In the rows, zero is written as 128.
Each run below is a few steps of one of 6 hidden systems, one row a step.
trace 1, Q_868:
[[127  96 109 109 151 105 141 112 127  98 158 122 141  94 116 101 126  74
   96 117 115 135]
 [129 121 146 123 119 115 100 161 109  94 102 109 118 174 148 111 163 142
  142 102 103 148]
 [131 154 133 169 105 167 135 133 118 150 100 145 133 145 145 176 127 156
  135 133 147 111]
 [127 129 117 127 122 126 163 113 143 137 151 141 129  84 102 131  96  70
  102 148 149 113]
 [117 104 142  99 133  98 133 141 134  88 132 118 113 114 133  80 149 110
  138 119  87 139]
 [132 131 121 151 109 156 116 132 109 117 121 125 123 173 172 135 145 184
  151 109 112 139]
 [135 154 113 162 101 131 139 115 130 161 130 141 127 149 110 163  93 112
  106 155 162 117]
 [130 117 159  99 133  94 151 132 144 131 130 144 129  82 100  99 117  95
  129 154 115 110]]
trace 2, Q_241 (8 x 22):
[[108  97 107 180 103 130 192 149 115  74 102 130 142 150 133 122 152 110
   98 112 115 105]
 [154 109 145 134  91 167 175 165  73  94 119 150 122 127 153 101 129 126
  141  97 112 117]
 [120 161 144 114  69 167 167 146 134 117 130 145  84 116 143 111 106  82
  147 133 125 143]
 [119 131 120 160  81 104 182  95 140 123 157 146 105 123 140 102  98 107
  115 176  95 123]
 [173 116 118 147  97 116 136 106  79 139 178 142 114 167 143  94  88 155
  127 139 111 134]
 [161 157 162 112  97 122 103 145 109 178 131 145  98 160 109 116  86 136
  150 157 145 135]
 [137 152 152 111 137  99 120  91 163 178 148 149 128  89 122 135  98 136
  144 182 121 113]
 [136 123  95 115 168 100  81  73 133 153 183 114 135 131 126 126 107 144
  115 136 127 152]]
trace 3, Q_492 (8 x 22):
[[198 129 114 178  80 157 144  99  53 114 177 154 127 158 207 134 100 159
  120 115  91 129]
 [190 168 171 153  70 153 155 158  81 167 112 179 123 131 118 166  76  92
  124 158 165  95]
 [149 167 202 109 105  79 138 126 157 118 114 157 111  70 163 136 127  70
  145 181  71 117]
 [161 142 104 105 128 145 114  59 113 115 218 128 109  94 200 115  95 114
  131 125  84 169]
 [186 173 113 161 109 132  75 108  85 171 151 134 126 192 132 184  80 118
  103 142 169 144]
 [183 150 204 123 152  80  95 143 119 161  83 164 165  94 131 174 133 148
  145 168 114  82]
 [139 139 138  61 170 161 124 102 139 118 164 137 138  11 152 134 123  76
  141 105 120 139]
 [119 161  73 150 138 123  79  80 145 108 156  94 126 165 158 184 125  61
   77 121 143 177]]
trace 4, Q_868 (8 x 22):
[[ 94 145 121 182  75 167 157 162 135 130  75 128 109 188 130 141 142 166
  142 125 147 118]
 [120 131 123 142  86 165 203 128 129 158 141 162 119  93  95 119  81 108
  125 150 161  97]
 [101 122 134  76 112 122 155 124 151 115 166 124  81  97 125  56 111  91
  146 135  99 156]
 [102 121 122 144 106 120 129 116 141 116 134 114  99 179 166  84 147 205
  164 133  81 145]
 [156 137 110 171  97 135 130 106 100 181 153 148 124 179 119 138  79 176
  127 156 155 116]
 [146 149 158  92 128  85 117 121 145 180 145 148 115 103  80 117  82  96
  129 180 144 119]
 [126 113 153  79 173  97  98 107 153 129 144 123 132  78 148  98 148 169
  167 133  77 132]
 [143 120  86 147 160 133  71  92 103 130 158 106 144 173 160 149 137 184
  121 105 124 152]]
trace 5, Q_32:
[[142 131 153 141 154 109 101 148 120  89  78 122 165 116 154 183 174  96
  111 112 113 117]
 [138 149 117 146 129 167 126 133 112  86 111 122 148 114 171 186 152  78
  107  94 133 134]
 [105 146 127 164  95 138 161 143 144  85  95 126 125 135 147 163 150  64
  103 128 122 127]
 [141 125 152 166  89 132 170 155 103  84  92 147 132 131 160 137 151 117
  127 125  96 104]
 [158 155 143 142  76 176 155 152  87 120 125 149 110 131 157 140 109 106
  135 115 133 129]
 [122 163 155 140  71 140 172 132 149 136 124 152  97 110 142 128 104 103
  148 163 115 120]
 [154 125 149 142  93 110 163 113 111 125 152 157 116 117 162 101 110 145
  146 160  77 114]
 [169 147 137 121  94 121 111 120  92 147 164 140  96 162 137 106  82 126
  136 145 124 147]]
trace 6, Q_492:
[[171 108 133 107 126 132 160 111  92 173 181 163 129  87 100  87  69 145
  138 144 141 105]
 [126 179 161  83 109 108  81 147 151 152 121 122  84 148 103 130 103  58
  133 150 150 168]
 [127 146 142 128 156  92  83  78 163 139 141 124 128 126 187 142 147 189
  157 157  73 137]
 [160 112  91 109 167 163 120  91  98 176 187 139 152  91 104 135  83 151
  119 109 175 121]
 [127 159 151 113 145  91  71 159 147 149  82 112 130 151  80 172 130  63
  104 142 176 137]
 [124 111 150 112 184  99  98 110 153  99 111 120 162  88 177 138 186 177
  150 122  66 119]
 [124 108  62 121 156 207 144 101 104 124 171 121 150  91 121 138 111 116
  105  70 178 138]
 [112 139 128 172 118  85 105 164 136 114  66 113 141 196  92 174 148  77
   83 142 157 122]]
trace 7, Q_241 (8 x 22):
[[ 99 168 144 107 115 144 144 110 179 183 132 147 101  85 111 129  96 132
  159 170 143 124]
 [117 101  78 130 157  88 135  64 145 142 187 122 137 114 105 104  98 137
  104 151 123 129]
 [145 104 123 122 144  90  80 141  98 136 132 106 127 199 110  98 131 179
  129 117 129 145]
 [122 151 173 115 141 142 103 158 142 177  81 141 132 121 109 149 136 184
  171 140 150 111]
 [102 125 109 102 177 147 133  94 165 149 148 132 149  53 106 145 122 116
  126 127 153 118]
 [ 98  95  91 120 167  91 106 119 142  97 140  88 134 152 108 104 150 111
   99 105 122 150]
 [117 113 141 156 126 123 116 163 121 113  74 119 138 178 140 129 171 190
  147 112 115 116]
 [124 133 131 122 134 199 155 148 118 140 104 147 145  83 122 153 129 144
  149 100 166 101]]
trace 8, Q_858 (8 x 22):
[[121  81  71 181 135 123 193  80 123 128 167 144 168 111 109 129 107 141
   82 138 135  89]
 [135 119 124 129  88 143 149 195  87 100 104 122 114 172  82 105 116  58
  103 101 170 134]
 [ 79 124 156 113 114 163 143 161 158 108  85 121 102 128 154  93 173 190
  189 106  97 135]
 [113 117  82 149 121 157 182  63 142 161 188 147 124  94 133 114  88 165
  129 150 128 113]
 [143 125 138 132  80  82 151 156 108 127 133 134 101 174  77  93  90  60
   95 159 143 131]
 [145 109 173 109 125 120 109 176  99 109  94 125 114 160 151  84 164 195
  175 102  88 131]
 [127 148 101 120 136 184 119  81 135 187 181 137 115 107 136 133  87 192
  157 131 156 138]
 [122 141 147 119 116  55 127 124 163 158 126 135 113 134  68 119  97  71
  106 192 143 119]]
trace 9, Q_597:
[[140 151  84 177 123 144 104  87 113 130 150 116 137 168 161 185 119 125
   96 123 144 145]
 [164 141 143 166 124 108 133 124 110 134 107 152 163 120 121 190 117  87
   89 153 141  98]
 [185 124 143 109 150 138 110 116  85 106 151 139 157  83 165 149 124 102
  120 104 116 128]
 [124 151  91 146 115 156 116 102 126  97 146 114 122 145 180 161 133  91
  107 109 124 164]
 [134 125 129 186 115  96 146 120 124 109 103 136 157 147 140 165 145 118
   94 149 117  98]
 [186 111 139 132 128 144 140 138  62 122 141 149 153 115 140 130 111 133
  120 109 126 108]
 [137 169 130 124  90 165 133 124 121 113 142 130 102 122 167 142 116  82
  133 119 122 156]
 [119 125 127 166 124  90 146  95 149 104 124 132 137 124 169 141 146 129
  115 158  80 115]]
trace 10, Q_32:
[[ 74 112 114 153 111 117 182 123 168 122 113 131 120 128 108 102 139 139
  126 151 119 110]
 [153  86 131 137 119 127 151 150  79 117 130 142 139 147 121  90 128 168
  134 110 120 109]
 [127 152 135 104 111 173 117 151 115 163 127 132 100 141 106 118 102 127
  155 115 168 147]
 [ 89 133 136 120 129 127 159 106 182 152 129 141 119  86 122 119 124 153
  154 162 113 113]
 [145  85  98 135 131 111 144 104  97 116 173 131 134 132 133  86 113 154
  115 119 104 128]
 [126 141 130 109 117 120  89 155 121 150 124 114  97 185  95 109 112 125
  136 126 158 155]
 [118 137 156 116 158 120 118 122 161 167 105 140 144  89 118 148 140 175
  159 153 130 102]
 [142 101  86 121 162 139 133  87 111 124 183 128 150  90 131 122 109 122
  108 105 130 132]]
trace 11, Q_597 (8 x 22):
[[161  92 158 188  80  92 193 178  79  92  75 160 153 158 114 120 136 117
  102 141 112  70]
 [189 129 176  99  86 178 157 160  57 113 146 163 110  97 179  90 109 148
  173  98  93 124]
 [ 97 171 113 145  58 162 170  89 166 112 168 133  64 133 191 109 112 117
  149 152  84 165]
 [128 101 127 187 102  38 162  92 142 128 144 142 130 166 123  94 120 159
  106 197  74  98]
 [206 120 148 116 114 113  97 140  53 179 167 148 119 175 109  91  75 184
  143 135 138 125]
 [137 212 163  97  93 161  95 110 160 192 141 143  80 118 150 161  87 118
  170 167 143 155]
 [106 132 118 126 177  64 115  46 198 152 164 128 146  77 138 144 122 133
  120 185  93 120]
 [156  93  79 121 176  85  68 107  91 149 177 103 150 178  83 119 102 136
   84 116 166 147]]
trace 12, Q_858 (8 x 22):
[[ 72 134 115  78 136 141 143  99 187 128 161 113  93  83 128  84 123 106
  153 134 111 160]
 [117  97  92 178 114  64 144  92 132 110 153 118 127 185 127 102 122 144
   93 160  93 127]
 [176 120 135 161 103 150 130 172  52 138 108 146 139 185 114 132 113 163
  127 105 159 109]
 [111 161 172  75 124 178 119 162 153 166 102 137  99  86 107 124 124 136
  184 124 155 136]
 [ 97 110 123 103 156  81 141  73 184 129 168 124 123  77 128  91 125 131
  134 163  86 131]
 [164  96  87 161 128  81 112 107  76 111 170 116 140 195 119 111 107 127
   78 124 122 136]
 [144 150 156 136 111 152  89 187  97 147  70 125 122 195 113 156 137 153
  147 109 171 128]
 [101 141 159  92 160 157 137 125 174 166 106 140 137  47 121 137 139 167
  176 135 134 107]]

Which system made each run below?
trace 13:
[[109 141 134 131 130 137 184 102 173 155 131 157 142  40 101 155 100  80
  120 165 150  89]
 [118  78 110  87 152 107 149 114 124  71 175 112 123  89 141  60 141 103
  121  97  80 148]]

Q_868
trace 14 (2 x 22):
[[118 155 107 138 132 155  91 119 132 165 131 114 114 169 127 151 116 163
  140 123 160 152]
 [125 116 145 137 153  92 124 129 149 165 102 140 156 117  94 146 130 162
  130 160 140  93]]

Q_492
trace 15:
[[147 125 123 137 133 124 120  96 115 159 161 143 129 134 144 118 108 197
  145 143 117 124]
 [142 132 113 111 136 106 106 109 123 168 160 129 119 135  86 119  86 108
  113 148 159 137]]

Q_32
trace 16, 2 rows:
[[207 127 125 140 117 159 111 120  44 160 169 154 136 153 146 128  84 183
  135 110 142 119]
 [138 206 144 126  77 157 127 112 149 157 142 147  89 112 155 170  85  61
  136 162 141 150]]

Q_597
trace 17:
[[181 124 196 120 134  91 111 152  99 132 105 155 149 108 141 131 134 146
  148 145  98  96]
 [165 163 128 119 146 156  88  88 117 134 160 134 135  91 185 176 119 116
  132 116 122 148]]

Q_868
trace 18:
[[183 158 112 102 161 193  89  62  99 175 199 142 148  72 184 171  92 173
  146 112 140 141]
 [124 189 144 120 120  61  82 109 180 156 121 120 108 140  99 177  98  20
   91 190 152 149]]

Q_858
trace 19 (2 x 22):
[[ 55 144  98 142 159 156 106 141 187 160  73  99 134 153  79 173 155 150
  130 117 196 132]
 [ 80  63 114 137 192  68 141 119 171 111 102 114 169 110  87 107 175 164
  112 138 113  95]]

Q_492
trace 20 (2 x 22):
[[121 136 100  89 178 208 121 115 135 182 143 130 154  59  86 160 102 125
  131  96 216 123]
 [ 37  93  84 101 154 119 175  99 204  94 143 102 118  78  99  82 149  84
  114 126 116 138]]

Q_32
trace 21, 2 rows:
[[131 135  95 173 113  87 119  72 134 136 164 126 123 171 145 141 109 133
  101 164 109 139]
 [178 130 164 155 108 109 120 167  80 138  92 150 144 165 113 150 123 131
  119 134 143  99]]

Q_858
trace 22:
[[157 182 170 141  73 132  98 133 116 125 122 137  86 175 205 142 126 147
  165 144  87 156]
 [160 152 141 147 107 153 165  81 122 177 163 175 134  78 156 144  81 169
  147 171 121  96]]

Q_492
trace 23:
[[188 106 158 135 128  90 139 169  70  79 101 139 166 116 117 144 138  45
   85 113 123 100]
 [145 147 156 127 104 166 136 153 104  59 102 128 123 109 207 145 168  91
  141  88  87 143]]

Q_492
trace 24:
[[116 125  89 155 164 122 130  57 158 127 159 128 159  94 159 159 133 153
  113 139 110 120]
 [151 128 111 160 115 109 132 134 103 118 123 132 145 151 103 162 112  54
   74 133 160 121]]

Q_858
trace 25 (2 x 22):
[[169 111 101 120 157 121  67 125  77 179 158 123 137 191  92 120  97 183
  122 113 171 138]
 [125 151 186  96 158 132  86 179 147 177  56 137 138 114  87 164 140 150
  162 132 173 106]]

Q_492
trace 26 (2 x 22):
[[135 139 159 140 146  52 105 153 149 162  73 138 153 138  52 174 119  69
   86 183 169  89]
 [151  79 158  82 201 118  97 166  98  85 100 117 175  77 132 118 186 141
  134  66 111 116]]

Q_858
trace 27, 2 rows:
[[204 107 124  98 143 140  81 122  46 157 189 133 133 157 133  93  88 187
  141 100 138 146]
 [109 189 178  82 116 115  72 167 169 188  87 122  85 153  79 135 107 106
  162 161 172 152]]

Q_241
trace 28:
[[163 119 119 151  99 184 153 113  77 137 161 150 126 139 183 116 112 210
  160 109 110 119]
 [124 169 123 154  55 144 183 111 143 147 150 154  87 134 129 126  74  75
  124 173 135 130]]

Q_597
trace 29, 2 rows:
[[113 156  74 121 112 218 161  73 136 147 194 132 110  79 150 142  80 102
  126 112 163 156]
 [ 63 111 119 147  95  57 175 123 186 110 129 119  93 154  96  67 128  99
  117 184  94 128]]

Q_32
trace 30:
[[ 63 171 124 161  66 174 153 158 172 152  80 124  81 190 116 136 129 151
  155 146 160 141]
 [ 96 106 115 150 103 145 221 114 151 165 142 164 128  84  82  95  92 152
  134 159 141  83]]

Q_868
trace 31, 2 rows:
[[ 71  91  97 165 146 141 171 104 166 132 117 130 148 118 126 113 156 214
  142 134 116 100]
 [145  74  86 139 127 145 154 145  70 133 152 129 139 159  76  90 104 140
  102  93 171 117]]

Q_32
trace 32 (2 x 22):
[[135  82 104 138 153 139 165  92 113 117 166 140 160  85 144 105 128 176
  128 118 103 106]
 [133 135 104 132  80 143 134 143 104 123 148 120  94 180 107 106  95  77
  107 115 155 161]]

Q_597
trace 33, 2 rows:
[[119 165 175 126 105 191 166 150 148 139  84 163 126  64 157 165 137 141
  174 131 132 101]
 [100  96  93 114 141 131 186  82 150  94 183 129 131  55 137  81 122 101
  118 127  93 128]]

Q_597
trace 34, 2 rows:
[[102 121  97 111 161 187 139 120 141 132 133 120 145  78 117 148 132 121
  129  89 169 132]
 [ 69 121 101 137 126 113 157 119 179 106 117 111 121 129 105 123 142  76
  100 139 132 135]]

Q_858
trace 35, 2 rows:
[[132 150 172 164  61 125 141 197 112 140  59 142 104 205 113 125 131 155
  149 147 136 113]
 [144 123 171  83 138 171 160 135 120 161 136 163 131  47 135  98 116 195
  190 125 115  98]]

Q_858
trace 36:
[[ 77  98 124 140 159  96 126 158 159 127  71 110 150 151  74 125 170 155
  123 125 148 107]
 [128  94 139  96 154 167 139 178 105 137 101 129 143 103  79 105 136 152
  147  86 170 107]]

Q_597
trace 37:
[[ 84 138 131 119 125 151 133 141 163 171 105 125 108 143  94 111 127 187
  165 138 155 127]
 [119  90 110 129 156 138 164 108 128 156 150 145 154  91 103 103 113 183
  135 131 138  96]]

Q_32
trace 38, 2 rows:
[[110 116 104 152  85 136 189 115 134 144 152 147 106 141  96  85  90 131
  123 150 136 118]
 [139 108 163 106 109 103 149 157 114 143 133 143 106 135 100  65 113 156
  156 143 111 121]]

Q_32
